(in the rows, 128 means zero)
Each path below is one point turned by a fixed rotation once a step. After each direction that follows a path, write how fast that rotation turns it, in degrees a step (0 if it stays still).
Each turn is a multiple of 5 degrees from 10 to 175, or 0.
Path 1:
[125 121 134 128 127 115 126 136 123 110 127 139 138 133 133 114 111]
[139 116 124 133 132 140 140 140 128 133 137 127 134 127 138 113 115]
[136 119 147 127 132 131 130 136 130 128 144 142 143 136 120 127 135]
[140 132 136 124 128 125 136 147 107 115 124 123 132 134 124 124 128]
[128 121 140 119 130 136 137 124 119 128 122 140 129 143 138 114 113]
[145 114 120 131 111 140 139 129 122 128 134 140 133 134 121 126 127]
[132 113 136 120 126 114 129 138 120 116 140 137 132 139 133 140 124]
[128 124 131 128 119 140 131 145 118 114 127 125 135 129 149 119 125]
[133 106 139 119 123 130 133 129 138 129 129 129 140 136 128 109 128]
[142 124 127 141 124 118 125 140 117 121 137 137 139 132 118 115 123]
[134 129 135 122 143 126 139 141 127 124 140 129 131 142 140 125 113]
[132 124 141 128 126 152 141 136 124 120 129 140 141 126 125 123 128]
[142 108 141 118 127 122 136 133 112 129 125 129 129 134 117 125 130]
[135 130 131 131 120 129 123 132 106 123 132 141 127 146 141 122 121]
[136 118 123 115 118 136 145 131 137 119 131 130 134 143 137 127 119]
[127 106 135 131 119 126 129 135 124 112 131 144 141 120 124 127 123]
[139 111 132 128 131 123 127 147 115 129 137 118 131 131 142 118 126]
[130 132 142 128 125 137 125 134 132 123 136 136 144 146 135 112 130]
[142 123 128 123 126 126 146 139 128 116 124 129 139 132 112 117 120]
[131 118 140 131 140 126 133 132 111 128 134 146 130 129 130 124 110]
[143 123 131 126 125 147 140 139 117 134 140 129 130 138 137 129 132]
[130 120 145 114 118 128 131 130 124 114 127 139 138 143 124 131 134]
[135 117 123 127 115 124 133 137 108 116 118 128 129 129 135 116 116]
[131 108 129 127 125 131 129 126 132 133 142 140 133 141 144 118 116]
[141 120 127 134 118 132 133 145 131 115 143 132 145 130 125 129 133]
[127 119 147 118 138 116 131 144 122 114 129 126 137 131 132 121 121]
[136 126 135 134 127 144 133 136 116 131 126 131 135 130 134 103 122]
[145 118 135 121 129 127 139 128 130 134 138 138 134 147 115 122 126]
[136 132 131 132 125 126 136 140 109 110 132 142 133 134 125 135 119]
[129 113 138 113 130 139 142 135 119 125 127 128 127 133 146 128 118]
[134 110 135 129 109 141 125 128 121 126 130 140 138 131 128 119 137]
[142 115 127 122 120 108 128 138 122 121 134 125 132 144 129 123 126]
[125 130 129 133 127 132 129 138 126 113 135 139 139 136 147 116 111]
[137 110 132 124 131 140 145 140 138 127 134 127 141 124 126 119 124]
[135 126 122 125 128 128 135 132 128 130 127 117 125 128 127 129 128]	170
[128 126 126 124 121 131 130 123 121 128 125 132 122 131 130 136 129]	45
[126 131 128 130 133 124 126 131 120 128 127 126 123 128 137 127 122]	115
[123 125 129 125 129 131 133 126 129 124 119 128 129 121 127 124 122]	100
Path 2:
[110 132 127 119 130 143 125 111 141 124 120 133 127 129 119 117 116]
[100 132 133 113 143 142 125 122 129 127 132 126 125 126 123 130 124]
[108 121 125 123 132 143 128 111 139 125 125 130 131 128 116 118 117]
[104 139 134 110 138 139 123 121 135 127 128 130 123 131 124 126 123]
[105 119 125 124 138 144 128 113 131 125 127 128 130 122 117 121 119]
[106 134 134 112 133 140 124 121 145 127 128 130 127 137 121 123 120]
[103 129 127 120 139 144 126 112 125 127 125 130 126 117 121 123 122]
[106 124 130 118 136 142 126 122 145 127 130 129 129 138 118 123 119]
[105 136 131 114 133 140 126 111 129 127 124 130 126 119 122 121 121]
[104 121 126 122 143 146 126 124 138 126 128 127 127 133 119 127 120]
[106 134 132 112 127 137 127 110 136 127 128 131 131 125 119 118 119]
[104 129 126 122 146 148 123 122 133 125 124 129 121 128 123 128 121]
[105 124 131 114 130 136 130 113 138 127 133 128 135 128 115 120 120]
[108 137 128 118 140 147 122 119 136 124 119 132 119 128 124 124 119]
[101 121 130 116 137 140 129 117 131 128 135 126 134 126 116 125 123]
[110 134 127 119 133 144 124 114 142 125 119 133 123 132 121 119 117]
[ 99 128 132 114 142 140 126 120 127 128 133 127 128 123 121 129 125]
[109 124 126 123 133 144 127 113 142 125 123 131 129 131 117 117 116]
[102 139 134 110 139 139 124 120 132 128 129 130 124 126 124 127 124]
[106 118 123 126 138 145 128 114 134 124 125 129 128 126 117 121 118]
[105 137 135 109 132 138 125 119 141 127 129 130 127 134 121 123 121]
[104 126 125 123 141 146 127 114 127 125 124 130 125 119 121 124 121]
[104 126 132 115 135 139 127 121 144 127 131 129 131 138 118 123 120]
[106 135 129 117 136 143 125 112 129 125 121 131 124 119 122 121 121]
[103 120 129 120 142 143 127 124 138 127 132 126 129 135 118 128 121]
[108 135 130 114 129 139 126 109 135 126 124 132 128 124 120 117 119]
[102 127 128 120 146 145 124 124 133 126 128 128 123 130 123 129 122]
[107 125 130 115 128 137 129 110 138 126 130 130 134 127 116 117 119]
[105 136 129 117 142 146 122 122 134 126 122 131 120 130 125 126 121]
[103 120 129 118 135 138 130 114 132 127 133 127 134 125 116 123 121]
[109 136 129 118 134 144 123 118 142 125 120 133 122 134 122 120 118]
[100 126 130 116 140 140 128 117 126 127 132 127 130 120 120 127 125]
[110 126 126 122 133 145 126 116 145 125 122 132 127 135 118 118 116]
[102 137 134 111 138 139 125 117 128 127 130 128 126 122 123 126 124]
[125 124 133 122 127 131 137 125 129 126 123 127 126 128 132 134 122]	0
[125 129 132 122 124 122 131 125 123 130 135 126 133 123 127 128 131]	170
[125 128 127 130 136 131 127 131 118 128 128 127 124 122 131 133 131]	145
Path 3:
[127 117 127 122 136 132 128 127 127 139 106 109 133 140 130 125 121]
[133 121 121 121 139 129 125 122 123 133 109 121 128 127 142 109 130]
[141 122 121 128 145 121 134 126 107 134 123 124 127 124 135 118 119]
[128 113 118 128 137 121 130 131 114 140 119 120 135 135 119 124 113]
[126 116 126 131 131 120 130 130 127 130 107 112 139 135 126 111 129]
[138 125 126 134 141 124 136 121 119 127 113 107 128 130 141 120 130]
[128 122 113 125 145 133 133 123 112 140 117 120 127 133 137 130 120]
[125 113 123 122 139 129 132 135 119 143 112 130 136 129 128 111 122]
[143 117 136 128 136 116 129 129 121 132 114 115 131 129 127 110 121]
[136 121 115 130 137 118 121 118 117 128 117 108 129 136 130 125 119]
[119 119 108 132 139 126 135 126 116 133 114 122 135 132 134 119 130]
[130 119 132 132 143 128 146 135 118 139 114 120 135 128 134 119 127]
[138 119 134 120 139 130 127 127 122 140 111 110 128 136 131 125 115]
[132 118 114 120 136 126 117 120 122 133 112 122 129 131 134 110 124]
[135 120 116 133 142 116 135 127 110 129 121 126 132 124 133 111 127]
[131 118 124 134 140 119 139 132 113 137 120 113 135 135 123 129 116]
[123 116 124 126 133 129 129 127 128 135 105 110 136 140 129 121 125]
[136 124 125 127 140 128 131 122 122 130 109 117 127 127 145 111 133]
[139 122 120 125 147 127 133 125 107 138 122 123 124 127 136 125 117]
[126 113 117 123 137 124 128 132 116 143 117 126 136 133 121 119 116]
[133 115 130 131 132 115 130 130 125 128 111 115 137 132 126 107 127]
[138 125 122 134 140 119 132 119 118 126 115 105 128 134 137 125 126]
[123 121 109 127 143 132 133 124 114 139 114 120 131 134 136 128 124]
[127 116 128 125 141 130 140 136 119 141 111 128 135 127 133 112 125]
[145 118 137 124 138 122 128 129 120 136 114 114 129 131 129 116 116]
[133 119 112 125 135 120 117 118 118 131 116 115 129 136 130 120 119]
[124 119 110 135 139 119 135 127 114 130 116 124 136 128 133 113 131]
[132 119 131 135 142 124 146 134 115 137 116 114 134 131 130 125 123]
[131 117 128 120 137 132 127 126 125 140 108 109 130 139 130 127 118]
[133 120 118 120 138 129 122 122 123 133 109 123 128 128 140 108 128]
[140 121 121 131 144 119 134 127 108 133 122 126 128 123 134 115 122]
[129 115 120 130 138 120 133 131 113 139 120 117 136 136 119 127 113]
[125 116 124 129 132 123 130 129 128 131 107 112 139 137 127 114 128]
[137 126 126 131 142 125 135 122 121 128 111 111 128 128 143 117 132]
[133 130 135 132 130 125 134 131 128 124 128 130 128 122 131 121 133]	115
[125 127 124 136 125 119 129 127 127 122 130 123 132 131 123 129 129]	65
[132 128 133 125 124 127 121 124 135 124 123 120 127 131 129 125 129]	90
[129 123 126 122 129 129 130 125 132 124 131 125 134 118 126 132 129]	0
Path 4:
[117 124 147 130 130 130 137 115 142 127 121 133 137 147 120 118 138]
[122 130 151 118 116 133 134 131 136 133 129 133 129 135 127 106 118]
[128 142 148 116 136 119 124 120 128 127 134 127 126 146 123 111 133]
[108 132 149 127 130 120 138 118 129 129 129 128 143 142 126 124 120]
[125 131 150 122 130 133 131 120 149 130 120 143 133 139 119 118 127]
[122 127 146 123 116 127 138 124 130 131 134 127 125 145 126 103 131]
[120 144 152 114 132 117 121 129 129 130 131 129 136 135 123 115 121]
[115 129 148 126 141 127 136 111 134 126 127 128 137 148 124 123 133]
[120 130 149 123 119 131 141 123 142 133 126 142 133 137 123 116 115]
[130 137 145 120 124 122 127 125 135 129 130 131 125 145 120 105 139]
[110 133 152 120 129 120 130 125 123 130 133 119 139 139 128 116 122]
[123 134 152 120 143 131 129 115 141 128 124 138 134 141 122 125 123]
[122 127 144 128 117 127 147 117 135 132 130 135 129 147 124 111 127]
[123 143 149 117 121 118 123 133 137 132 127 132 134 135 119 108 127]
[114 129 152 122 140 127 128 119 127 126 129 119 135 146 127 115 136]
[118 131 152 121 131 131 137 119 135 132 129 138 134 137 127 123 108]
[131 137 143 125 124 121 136 116 140 129 127 140 126 148 117 112 135]
[111 132 149 124 117 119 132 132 130 130 129 123 141 137 124 108 128]
[122 134 156 116 144 132 120 123 136 127 126 129 132 139 125 118 128]
[120 128 147 124 129 129 145 112 128 130 135 133 128 149 129 118 119]
[126 144 145 122 120 115 131 124 141 132 126 142 134 137 117 115 124]
[115 127 148 126 127 124 128 125 134 128 125 120 137 145 122 109 143]
[118 130 156 115 132 135 129 127 132 131 130 129 133 135 130 116 112]
[129 138 145 120 136 124 136 111 133 129 133 138 124 149 122 118 128]
[114 136 144 127 116 114 140 124 134 132 128 132 141 139 121 116 124]
[121 131 153 120 133 130 121 128 143 129 120 129 136 137 119 112 136]
[118 125 152 119 130 134 136 120 125 131 136 124 126 145 131 111 122]
[127 147 147 117 131 117 132 119 134 131 132 141 130 140 120 120 117]
[115 131 144 130 126 118 137 117 137 128 125 129 140 147 119 117 139]
[116 128 155 120 123 135 127 132 140 133 123 131 137 133 125 111 121]
[130 134 150 116 137 130 129 118 129 129 135 129 121 148 126 109 131]
[114 140 146 123 125 113 139 119 126 131 135 131 138 142 125 120 115]
[121 134 148 126 133 125 128 120 147 128 118 137 140 140 116 120 136]
[117 121 151 124 120 136 138 125 134 131 129 126 130 142 128 107 128]
[129 126 131 125 124 131 122 136 127 128 128 122 126 126 129 119 133]	90
[120 127 130 130 132 126 124 129 129 126 123 123 137 126 127 133 132]	100
Path 5:
[128 119 136 131 129 141 144 141 136 131 108 130 127 142 127 120 142]
[128 135 135 132 121 141 144 134 139 124 117 137 120 142 131 132 149]
[142 129 143 133 134 135 142 131 136 133 120 125 118 148 132 133 143]
[125 130 143 133 125 127 142 137 132 132 122 128 130 157 125 123 141]
[132 141 133 120 123 125 143 127 126 133 122 136 122 153 132 129 149]
[134 123 132 121 137 124 148 124 125 138 112 126 123 150 128 124 141]
[114 127 132 126 126 125 151 125 126 127 110 134 125 146 123 124 141]
[129 137 136 127 133 128 149 118 122 125 112 136 114 139 127 139 142]
[128 128 146 135 141 126 146 128 118 129 112 127 122 145 117 132 131]
[120 142 143 130 126 128 140 135 114 126 116 141 126 144 118 129 138]
[140 140 139 121 137 133 138 133 111 133 111 138 122 138 125 131 140]
[128 124 138 125 136 137 142 142 117 133 105 134 129 138 121 119 137]
[124 135 133 127 124 143 142 138 125 124 108 144 122 133 126 128 145]
[141 129 140 132 138 145 142 136 130 129 110 132 117 134 129 134 141]
[127 127 147 139 126 141 141 144 134 128 116 131 128 146 123 125 140]
[136 143 140 129 122 137 137 139 132 129 123 138 122 147 131 131 148]
[143 127 137 124 134 134 139 137 130 140 118 127 124 151 132 124 144]
[122 126 132 124 121 131 146 136 133 133 115 132 130 151 128 118 146]
[132 134 129 122 126 131 148 122 135 130 115 134 116 144 134 132 149]
[130 121 139 132 137 126 151 123 133 130 113 123 120 149 125 130 139]
[118 136 141 134 124 123 147 126 128 124 119 134 123 152 122 132 141]
[137 141 140 125 135 123 142 123 117 131 119 133 118 148 126 137 140]
[127 128 141 125 138 123 144 132 113 135 111 130 129 149 119 123 135]
[119 139 132 121 127 129 145 130 114 127 109 143 125 139 122 126 143]
[136 131 135 124 141 136 146 128 117 130 104 136 117 131 125 132 139]
[122 125 142 136 135 138 145 138 123 125 106 134 125 136 117 126 134]
[128 143 143 134 127 140 139 138 123 122 115 142 120 136 124 135 142]
[144 133 146 131 138 141 135 141 123 134 115 131 123 141 125 129 139]
[127 130 140 129 125 138 137 148 125 133 114 135 132 147 124 118 143]
[138 136 131 119 124 142 140 137 130 132 115 139 122 140 135 127 151]
[137 119 135 127 135 139 146 134 136 135 110 126 122 144 131 125 143]
[120 128 136 134 121 134 148 134 140 125 117 132 124 148 127 126 145]
[138 137 139 130 130 130 144 125 134 129 123 131 116 149 132 138 146]
[132 126 143 130 133 123 144 131 128 135 120 123 126 158 125 126 138]
[131 128 130 130 128 138 124 137 127 127 125 131 129 121 127 127 128]	25
[118 123 130 132 125 127 129 133 129 127 127 127 134 131 123 122 125]	130
Path 6:
[113 128 137 123 129 122 106 139 136 117 126 133 143 126 118 131 136]
[112 122 126 140 126 127 106 130 148 132 119 121 122 138 130 127 125]
[107 134 135 129 128 117 105 126 121 127 141 123 116 127 135 129 131]
[127 118 149 117 119 131 105 131 131 131 129 122 127 137 139 126 135]
[105 131 138 119 141 128 119 123 131 126 115 132 131 142 142 128 131]
[112 123 142 126 132 123 106 130 135 119 128 130 147 123 121 130 123]
[120 124 128 139 130 127 104 126 145 128 117 117 123 135 132 142 127]
[104 129 134 125 124 119 107 130 118 135 133 128 116 124 132 137 127]
[131 115 142 115 129 124 104 141 131 132 126 126 125 135 140 127 132]
[109 131 137 120 141 126 115 124 125 126 107 124 129 137 139 118 127]
[115 122 143 126 136 121 109 125 133 122 134 122 145 123 129 131 113]
[123 128 132 131 131 128 106 125 136 125 114 111 128 132 130 150 131]
[103 123 131 120 125 123 112 134 121 143 126 130 122 127 131 142 121]
[130 121 134 115 139 116 104 148 130 129 125 126 127 130 134 127 132]
[113 128 133 123 134 127 111 125 125 131 108 113 127 133 132 112 122]
[117 125 140 122 141 121 114 124 130 127 140 112 138 125 137 131 113]
[124 129 137 119 127 131 110 128 129 127 115 107 135 130 128 149 135]
[103 121 127 117 131 125 120 137 130 145 121 127 131 132 132 142 119]
[122 128 127 118 141 113 105 150 130 127 126 121 131 125 124 127 132]
[116 125 129 127 126 127 111 130 131 137 115 104 124 131 130 113 120]
[114 132 136 117 141 121 118 125 125 129 144 107 129 129 141 131 122]
[124 126 142 109 123 134 115 133 128 129 120 109 140 131 128 140 138]
[104 125 124 117 138 128 125 137 140 140 119 123 137 139 133 137 124]
[113 133 125 123 136 116 108 145 132 123 131 118 137 121 116 127 130]
[120 122 126 130 121 128 109 133 139 138 125 102 121 135 130 121 126]
[108 137 133 115 134 122 119 129 121 132 142 112 121 133 141 129 132]
[123 122 145 107 122 133 116 138 132 129 129 116 143 134 130 126 138]
[104 131 127 122 140 130 125 131 144 129 116 120 138 143 133 129 130]
[105 131 129 129 127 120 110 136 136 123 138 119 140 120 115 131 127]
[122 124 126 131 121 128 108 135 145 135 131 108 119 138 132 133 135]
[102 136 132 116 126 124 117 133 120 135 136 122 118 134 136 125 137]
[124 121 144 112 127 128 113 140 138 126 135 123 140 136 134 116 136]
[106 135 131 128 137 131 119 122 142 121 115 117 136 142 133 123 133]
[103 127 137 131 125 124 112 126 137 125 142 122 140 125 123 136 123]
[127 126 136 134 133 132 133 134 125 127 129 126 123 132 122 129 127]	0
[139 125 130 128 124 130 123 131 132 125 125 124 130 128 125 128 134]	140
Path 7:
[128 134 119 124 138 123 111 122 141 121 107 116 114 137 128 129 129]
[138 130 123 119 138 120 114 123 127 119 102 126 118 142 122 133 126]
[128 133 134 118 135 116 118 125 129 128 106 116 114 143 131 133 124]
[126 137 117 119 138 121 119 123 135 128 106 122 109 136 131 129 122]
[135 131 121 117 142 118 124 127 124 125 105 131 113 141 124 134 119]
[125 132 132 118 140 112 127 132 128 132 112 120 109 143 132 136 118]
[124 133 115 121 145 119 126 131 138 128 114 125 105 136 130 134 119]
[135 127 120 120 147 116 127 136 129 122 114 131 112 142 122 138 120]
[127 128 132 122 144 113 128 139 135 126 120 119 110 144 129 139 122]
[126 129 116 126 146 119 123 135 145 121 120 121 109 137 127 135 125]
[138 124 122 124 146 117 121 137 135 115 116 126 117 143 119 139 127]
[129 127 135 125 141 114 119 136 139 119 118 113 116 145 127 138 130]
[128 130 118 127 142 122 114 129 146 116 115 115 114 138 126 132 132]
[139 126 124 124 141 120 113 128 134 113 109 123 121 143 120 135 131]
[130 130 136 122 136 115 115 128 134 122 109 112 118 145 129 134 130]
[127 135 118 123 138 123 113 121 139 122 106 117 113 138 129 129 128]
[137 130 123 118 138 120 116 123 126 120 102 126 118 142 123 133 125]
[127 134 134 118 136 115 120 125 128 129 106 117 113 143 132 134 122]
[125 136 116 119 140 121 120 124 135 129 106 123 108 136 131 130 120]
[135 130 120 117 143 118 125 129 124 125 107 131 112 141 124 135 118]
[126 131 131 118 141 112 128 134 130 130 113 121 109 143 132 137 118]
[125 132 115 122 146 119 126 132 139 127 116 124 106 137 129 134 119]
[136 126 121 121 147 116 127 137 130 121 115 131 112 142 121 139 121]
[127 127 132 123 144 111 127 139 137 124 121 118 111 145 128 140 124]
[127 129 117 127 146 120 121 135 146 119 120 119 110 138 126 135 127]
[138 123 122 125 146 117 120 136 135 113 115 125 118 143 119 138 128]
[130 126 135 125 140 114 118 134 139 118 117 112 117 146 127 137 131]
[128 131 120 127 141 122 112 127 145 117 113 116 115 138 126 132 132]
[139 127 124 123 140 120 112 126 132 114 107 123 121 143 120 134 130]
[130 131 136 121 135 116 114 125 133 123 107 113 117 145 129 133 129]
[127 135 118 121 138 123 113 121 138 124 106 118 113 137 129 128 126]
[137 131 123 117 139 120 117 124 124 122 102 127 117 141 124 133 123]
[127 134 133 117 136 114 122 127 128 129 106 118 112 143 132 134 121]
[124 135 116 120 141 121 123 126 135 129 109 123 107 136 131 130 119]
[123 133 128 127 134 127 126 125 128 129 129 124 132 131 117 129 122]	0
[127 125 126 130 134 126 134 137 131 127 137 131 125 128 127 132 126]	25
[124 128 140 127 125 123 130 130 127 132 130 121 128 132 132 130 128]	120
